B =
397,851,623,230,386,329,444
-464,-572,-525,-73,-469,-198,-262
B[-2, -7] = 397
B[0, -5] = 623
B[1, -3] = -469

X =
-1.14  1.21  2.55  -0.15  0.86  3.13  0.68  2.26  4.23  5.29  2.51  2.29  8.51
0.40  -0.02  1.05  2.95  0.50  -0.28  -2.40  1.37  -1.96  -4.39  -3.12  -2.33  -1.08
-0.91  4.00  -3.57  -1.14  -1.32  -0.72  -1.37  -5.34  -3.95  -2.70  -2.33  -4.75  -6.80
-6.83  0.45  -3.30  -1.47  3.68  1.16  2.59  0.86  1.56  0.83  3.83  -0.76  4.91
6.35  -0.47  -3.18  -1.32  0.75  -1.28  3.24  -2.83  -0.95  3.72  -2.48  4.30  -0.06
2.92  -4.47  -3.36  -0.33  -0.03  -1.93  4.35  0.51  -2.15  0.56  2.62  4.99  0.60
0.45  -1.65  -2.14  -3.38  1.46  3.32  0.82  3.56  -0.98  -0.34  2.79  1.73  2.90
-4.94  -3.26  -0.89  -1.35  -5.30  2.65  3.76  2.61  3.40  2.04  -2.18  2.32  3.55
-3.49  -0.34  -3.95  -1.24  -0.39  1.08  2.81  2.55  -0.67  -0.81  0.59  1.12  3.71
6.08  3.41  2.13  6.07  2.18  1.86  -2.66  -3.80  2.86  -2.21  -2.78  -2.46  -2.24
5.16  0.19  5.15  -0.99  -2.41  -2.34  -0.88  1.03  0.85  0.07  0.77  2.41  -0.39
X[0,0] -> -1.14
X[2,0] -> -0.91
X[3,3] -> -1.47
X[2,9] -> -2.70
X[2,8] -> -3.95
X[0,11] -> 2.29
X[5,9] -> 0.56
X[3] -> [-6.83, 0.45, -3.30, -1.47, 3.68, 1.16, 2.59, 0.86, 1.56, 0.83, 3.83, -0.76, 4.91]
X[6,2] -> -2.14
X[9,5] -> 1.86
X[4,6] -> 3.24
X[5,1] -> -4.47
X[1,3] -> 2.95
X[10,4] -> -2.41
X[1,5] -> -0.28
X[7,5] -> 2.65
X[0,8] -> 4.23
X[:, 10] -> [2.51, -3.12, -2.33, 3.83, -2.48, 2.62, 2.79, -2.18, 0.59, -2.78, 0.77]
X[0] -> [-1.14, 1.21, 2.55, -0.15, 0.86, 3.13, 0.68, 2.26, 4.23, 5.29, 2.51, 2.29, 8.51]
X[9,12] -> -2.24
X[5] -> [2.92, -4.47, -3.36, -0.33, -0.03, -1.93, 4.35, 0.51, -2.15, 0.56, 2.62, 4.99, 0.60]
X[9,8] -> 2.86
X[5,3] -> -0.33
X[0,7] -> 2.26
X[3,10] -> 3.83
X[:, 12] -> [8.51, -1.08, -6.80, 4.91, -0.06, 0.60, 2.90, 3.55, 3.71, -2.24, -0.39]
X[6,12] -> 2.90
X[3,0] -> -6.83
X[6] -> [0.45, -1.65, -2.14, -3.38, 1.46, 3.32, 0.82, 3.56, -0.98, -0.34, 2.79, 1.73, 2.90]
X[:, 5] -> [3.13, -0.28, -0.72, 1.16, -1.28, -1.93, 3.32, 2.65, 1.08, 1.86, -2.34]
X[0,1] -> 1.21
X[:, 8] -> [4.23, -1.96, -3.95, 1.56, -0.95, -2.15, -0.98, 3.40, -0.67, 2.86, 0.85]
X[4] -> [6.35, -0.47, -3.18, -1.32, 0.75, -1.28, 3.24, -2.83, -0.95, 3.72, -2.48, 4.30, -0.06]
X[1] -> [0.40, -0.02, 1.05, 2.95, 0.50, -0.28, -2.40, 1.37, -1.96, -4.39, -3.12, -2.33, -1.08]
X[8,7] -> 2.55
X[5,6] -> 4.35
X[0,10] -> 2.51
X[5,12] -> 0.60

arr =
[[ 618 -154 -531 -545 -587]
 [ 700 -518 -494 -107 -444]
 [-127 -716  245  663  637]
 [ 255 -826 -361  381 -371]]
arr[0, 0] => 618
arr[2, -1] => 637
arr[-1, -1] => -371
arr[0, -1] => -587
arr[-3, -4] => -518
arr[:, -4] => [-154, -518, -716, -826]
arr[-3] => [700, -518, -494, -107, -444]
arr[-4, 2] => -531
arr[-1, 2] => -361

a = [-7.18, 2.90, 7.20, -4.74, 1.32]
a[0] = -7.18
a[-4] = 2.90
a[-1] = 1.32
a[-3] = 7.20

m = [[153, 205, 103, 211], [31, 76, 91, 80], [104, 193, 151, 207], [89, 7, 208, 110], [209, 68, 153, 101]]
m[0, -4] -> 153
m[4, 2] -> 153
m[:, 2] -> [103, 91, 151, 208, 153]
m[0] -> [153, 205, 103, 211]
m[1, 0] -> 31
m[-4, -3] -> 76
m[4] -> [209, 68, 153, 101]
m[-2, 2] -> 208
m[:, -1] -> [211, 80, 207, 110, 101]
m[0, -2] -> 103
